In the rows, zero is written as 128.
Families of rows that turns and mirrors carry onto each other, the same ones carrying the whole set onto itself: the rest of each named row's family, in list order
7 families of 4 rows
Z_744: [110 103 117 127 135  89 131 144 126 107 130  97 116 120  92 120 105 129
 153 128]
Z_695: [ 83 131 136 120 132 148 123 122 132 116 125 143 132  83 112 156 128 101
 140 147]
Z_59: [129 109 145 179 173 121 135 130 126  98 131 135  92 115 132 106 116 146
 127 123]
Z_140: [143 129 134 163 171 141 130 114  90  94 129 154 114 114 138 137 152 163
 117 142]
Z_192: [124  89 106 145 157 104 143 157 105  88 109 103 114 122 116 111 119 150
 112 144]
Z_173: [161 112 133 138 150 117 128 157  92 107 129 114 115 112 134 153 148 151
 142 171]
Z_218: [ 93 116 119 184 168 121 121 135 118  85 141 123 126 135 126 115 106 125
 160 117]
Z_155: [121 124 140 158 145 165 140 130  98  98 102 131 130  91 112 121 142 144
  91 152]
Z_483: [126 138 105 151 164 154 104 140 100 106 127 155 141 139 106 155 149 117
 145 129]
Z_363: [126 128 105  99 120 112 119 131 101 118 134 113 133 117  90 151 129 133
 158 146]
Z_821: [ 72 112 142 141 146 127 135 134 151 108 123 129 120  85 118 130 111 103
 135 138]
Z_480: [132 110 152 145 144  85 126 155 112 110 133  92 114 104 107 142 125 137
 169 145]
Z_420: [ 85 102 136 150 162 145 143 143 132  96 110 137 116  87 135 129 124 117
 104 150]
Z_707: [104 137 145 141 118 142 121 118 144 124 137 110 113  92 102 117 104 113
 147 138]
Z_187: [157 116 115 127 149 140 109 131 111 105 116 161 154 110 100 165 122 133
 118 121]
Z_878: [147  98 147 155 159  97 135 170 106 105 119  99 109 113 121 134 132 146
 141 151]
Z_918: [146 125 140 125 131 103 119 143  99 112 141 105 125 106 119 157 138 140
 169 163]
Z_667: [120 137 154 151 152 109 117 120 141 123 145 128 100 116  95 127 122 126
 165 105]
Z_583: [133  91 119 155 160 122 127 127  99  73 111 146 157 102 121 135 110 156
 106 117]
Z_419: [ 96 122 129 130 152 161 135 130 119 102 110 152 136  87 130 154 144 116
 111 164]
Z_191: [119  97 122 156 146 107 125 120 133  80 137 126 135 108 130 120  77 138
 139 113]
Z_788: [130 150 136 129 123 169 117 118 117 125 120 135 129  92  96 143 138 124
 126 153]
Z_777: [133 156 143 137 144 134 112 104 100 119 145 151 124 111 100 157 151 143
 153 124]
Z_443: [109 138 106 154 150 136 103 131 125 111 150 136 127 139 111 138 118 104
 174 125]
Z_161: [143 118 115 123 128 126 100 121 143 112 141 145 134 112 112 148  88 120
 154 119]
Z_20: [ 98 114 149 171 142 136 144 126 129  95 119 106 114  91 118  94 104 133
 115 142]
Z_259: [109 115 114 181 182 138 124 145  91  79 119 141 140 133 119 128 141 136
 126 127]
Z_772: [142 108  98 116 143 126 130 140  82 101 115 122 132 121 111 143 144 153
 119 162]

The rest of the family of Z_192: Z_744, Z_363, Z_772
The rest of the family of Z_707: Z_155, Z_788, Z_20
The rest of the family of Z_583: Z_187, Z_191, Z_161
The rest of the family of Z_821: Z_695, Z_420, Z_419
The rest of the family of Z_667: Z_59, Z_140, Z_777

Families of rows that turns and mirrors carry onto each other, the same ones carrying the whole set onto itself: the rest of each named row's family, in list order
3 families of 6 rows
Z_762: [141 137 128 104  93  98 122 135 149 150 131 114  88 157 186 155 121 150
 108 118 148 153 155  79 103 130 138 108 125 117 144  81  70 116 134 133
 117 151 140 126 155 164 125 123  68 135 111 103 119 170 124  97 159]
Z_76: [140 129 129  94  95  77 118 144 150 160 151 115  92 154 186 136 133 144
 109 137 146 140 154  79  98 137 149 114 133 106 152  88  78 126 130 119
 114 162 138 130 168 135 129 136  89 123 106 121  98 180 122 100 166]
Z_322: [121  94 101  95  97 119  84 161 138 142 128 137 116 143 170 122 121 129
 117 129 145  76 117 119 138 126 111  81 138 109 104 123 104 111 114 114
 130 163 136 132 149 101 142 130 114 124  77 112 118 195 183 101 133]
Z_9: [123 151  86 103  84  90 117 143 146 158  76 158  88 147 127 129  97 143
 103 119 122 126 136 121 114 126 135  76 127 135 136 130 110 185 124 139
 127 140 148  95 101 133 141 143  83 130 128 130 104 162 173  94 148]
Z_60: [119 110 108 116  94 124 106 136 124 100 109 127 129 119 130 140 142 119
 129 128 149 143 127 121  94 119 144 117 149  95 143 122  81 145 143 157
 125 194 127 169 160 158 133 124  58 104  89 150  99 154 185 111 130]
Z_963: [119 106 121 126 118 125 118 144 132 119  93 125 121 135 124 132 136 122
 115 146 161 135 138 112 108 104 152 115 156 109 129 123  85 155 159 159
 114 195 145 151 143 171 144 141  67  94 106 143 100 159 193 121 122]
Z_241: [124 150  82  98  84 125 111 133 145 150  84 149  92 139 126 135 107 148
 104 118 119 124 136 141 110 115 125  94  98 131 135 126  84 187 132 166
 117 152 146  99 112 121 137 120  99 125 119 134  92 162 166 103 134]
Z_299: [138 104  98 138  80 113 130 172 131 156 123 131 121 155 158 133 123 111
  96 115 170 161 148 104 130 142 115  99 170  92 141 138  67 118  85 141
 101 160 150 121  98 132 123 117 100 139 103 112  61 176 170  95 116]
Z_160: [173  97  71 100  83  94 130 111 122 140 107 130 102 122 148 129  96 113
 104 134 185 121 128 149  81 124 158  72 150 118 112 108  77 158  98 106
 123 145 137 147 125 144 138 139 108 125  58 102  84 178 135 114 138]
Z_555: [116 110 101 106 108 122 112 142 142 104 107 112 112 132 120 136 154 121
 125 130 154 143 146 103 102 105 141 103 142 112 138 144  77 150 146 149
 112 179 126 178 168 166 153 142  62 110  98 141 102 155 178 133 143]
Z_692: [133  89 114 125  81 113 120 163 129 160 115 137 125 170 163 135 130 118
  80 115 170 150 154 115 110 144 129  92 164  85 143 145  94 117 105 115
 115 183 141 118  81 157 138 134  99 140 108 126  56 163 163 101 118]
Z_94: [129 126  79  99  71 119 116 144 158 158  70 129  79 161 129 130 103 136
 100 130 122 137 140 137 114 121 142  84 105 137 141 131 112 186 126 143
 128 121 144 107 113 141 139 132  74 129 116 129  96 155 160  98 143]
Z_893: [123 146 119  93 109  93 120 156 138 159 116 111  77 155 177 149 112 141
  97 130 157 136 163  87  94 116 140 121 131 122 140  99  89 121 112 129
 122 158 139 128 156 162 122 140  91 132 108 116 118 193 109 109 177]
Z_784: [170 103  88  96  89 117 128 124 132 128 116 116 128 128 140 144  93 115
 114 134 184 130 137 171  89 116 148  65 144 111 119 109  88 151 106 133
 124 143 125 154 137 162 149 132  97 135  70 114 106 171 102 108 137]
Z_704: [144  99  79 128  86 114 117 160 133 164 116 130 119 164 167 148 125 102
  84 110 153 133 154 116 115 135 119  91 170  92 143 138  88 138  93 137
 116 176 156 112  97 160 121 101  96 134 113 135  54 155 175 116 106]
Z_683: [116  92  91  87 114  99  86 160 141 131 137 150 126 147 164 131 125 141
 105 115 138  80 112  98 147 111 117  74 122 106 101 126  89 131 117 136
 121 147 148 139 159 117 128 124  94 106 101 125 122 193 174  99 110]
Z_823: [155 100  62  99  99 111 120 117 142 144 109 133 120 136 126 134 106 115
 106 125 185 110 124 151  74 121 152  72 151 124 103 108  95 156 113 112
 125 165 126 153 114 159 149 139 102 131  66 110 102 174 118 111 158]
Z_445: [111 103  91  94  84 109  79 174 130 130 136 143 115 126 158 135 135 137
 117  99 138  89 121 116 137 122 122  68 115 109 101 111  84 116 106 136
 132 150 146 130 160 111 129 136 105 116  77  98 121 192 169 100 129]

The rest of the family of Z_60: Z_762, Z_9, Z_692, Z_823, Z_445
The rest of the family of Z_555: Z_76, Z_160, Z_94, Z_704, Z_683
The rest of the family of Z_784: Z_322, Z_963, Z_241, Z_299, Z_893

Families of rows that turns and mirrors carry onto each other, the same ones carrying the whole set onto itself: the rest of each named row's family, in list order
10 families of 4 rows
Z_769: [162 134 129 127  83  98 141 132 158 112 138 136  94 123]
Z_90: [105 159 129 120  91  97 109 141 132 157 105 138 133 147]
Z_662: [142 128 134 141  97  84 139 138 142  96 135 125 123  97]
Z_616: [ 96 149 117 101  89  79 129 145 135 131 121 130 143 139]
Z_316: [136 116 111 126  96 108  95 145 104 149 123 149 123 177]
Z_444: [128 118 131 148  95 119 106 145 100 133 113 170 136 164]
Z_574: [124 122 113 135  98 110 112 155 105 138 103 164 140 171]
Z_597: [111 123 122 142 101 113  90 139 111 141 106 157 145 156]
Z_39: [147  80 137 147 112  84 113 137 138 100 120 128  92 145]
Z_906: [157  94 133 152  94  89 125 143 142 103 144 144  93 165]
Z_194: [149 131 136 138  87  84 150 149 123  99 145 121 108 111]
Z_424: [ 92 156 122 138 101  91 123 141 112 139 120 135 143 129]
Z_952: [146 143 137 152  87  80 128 156 128 109 153 122  98 109]
Z_278: [ 97 149 124 104  90  84 115 142 124 140 135 148 143 138]
Z_68: [148  97 141 142 110  95 113 122 147  91 126 152  94 142]
Z_326: [121 121 106 147  81 105  97 147 127 142 101 161 143 166]
Z_178: [151 124 137 117  88  85 151 155 145 111 144 120  96 123]
Z_729: [126 124 117 140  83 102 103 141 101 137  93 123 148 160]
Z_721: [140 109 143 132  98  89 136 141 128  91 115 143  72 154]
Z_549: [148 132 131 150  97  82 132 159 156 108 145 120 102 110]
Z_166: [160  93 131 144  98  87 126 141 158 101 127 143  91 154]
Z_920: [158 101 139 142  84  74 128 145 145  90 112 131  96 151]
Z_394: [156 122 150 131  80  97 124 150 153  99 147 120  98 125]
Z_866: [140  90 140 144 105  95 125 137 166  98 120 146 101 158]
Z_150: [143 122 122 129  84  72 141 149 145  97 158 120  98 135]
Z_387: [128 122 116 149  94 118  89 133 112 147 117 157 133 160]
Z_318: [115 117 107 143  94 104  85 137 121 140  94 151 143 152]
Z_870: [100 159 136 127 100  88 105 156 113 145 121 120 138 141]
Z_658: [ 98 153 134 112  95  84 108 147 104 136 132 123 138 148]
Z_373: [113 136 116 128  93 112  95 137  97 130  92 150 129 150]
Z_485: [ 92 153 141 136  80  95  89 143 135 135 121 135 142 144]
Z_407: [104 158 108 118  81  69 103 158 125 135 133 145 123 146]
Z_256: [148 129 131 137  91  86 155 160 144 113 132 114  94 119]
Z_102: [143  84 122 139 107  89 113 135 157 107 111 129  95 161]
Z_685: [150 125 139 131  90  79 139 151 135  96 151 123  91 121]
Z_891: [ 96 156 117 124  95  86 116 152 118 146 110 127 148 140]
Z_210: [156  99 139 143  99  89 121 140 146  87 124 162  94 151]
Z_274: [ 91 155 112 116  93  72 115 151 120 136 121 122 128 147]
Z_637: [102 117 115 143 109 118 106 132 121 141 101 149 142 159]
Z_773: [137  90 152 150 115 102 131 149 147 103 108 136 105 148]

The rest of the family of Z_394: Z_90, Z_920, Z_373
The rest of the family of Z_194: Z_866, Z_387, Z_274
The rest of the family of Z_210: Z_178, Z_318, Z_870
The rest of the family of Z_685: Z_597, Z_166, Z_891
The rest of the family of Z_574: Z_39, Z_278, Z_549
The rest of the family of Z_616: Z_444, Z_952, Z_102
The rest of the family of Z_150: Z_906, Z_424, Z_637

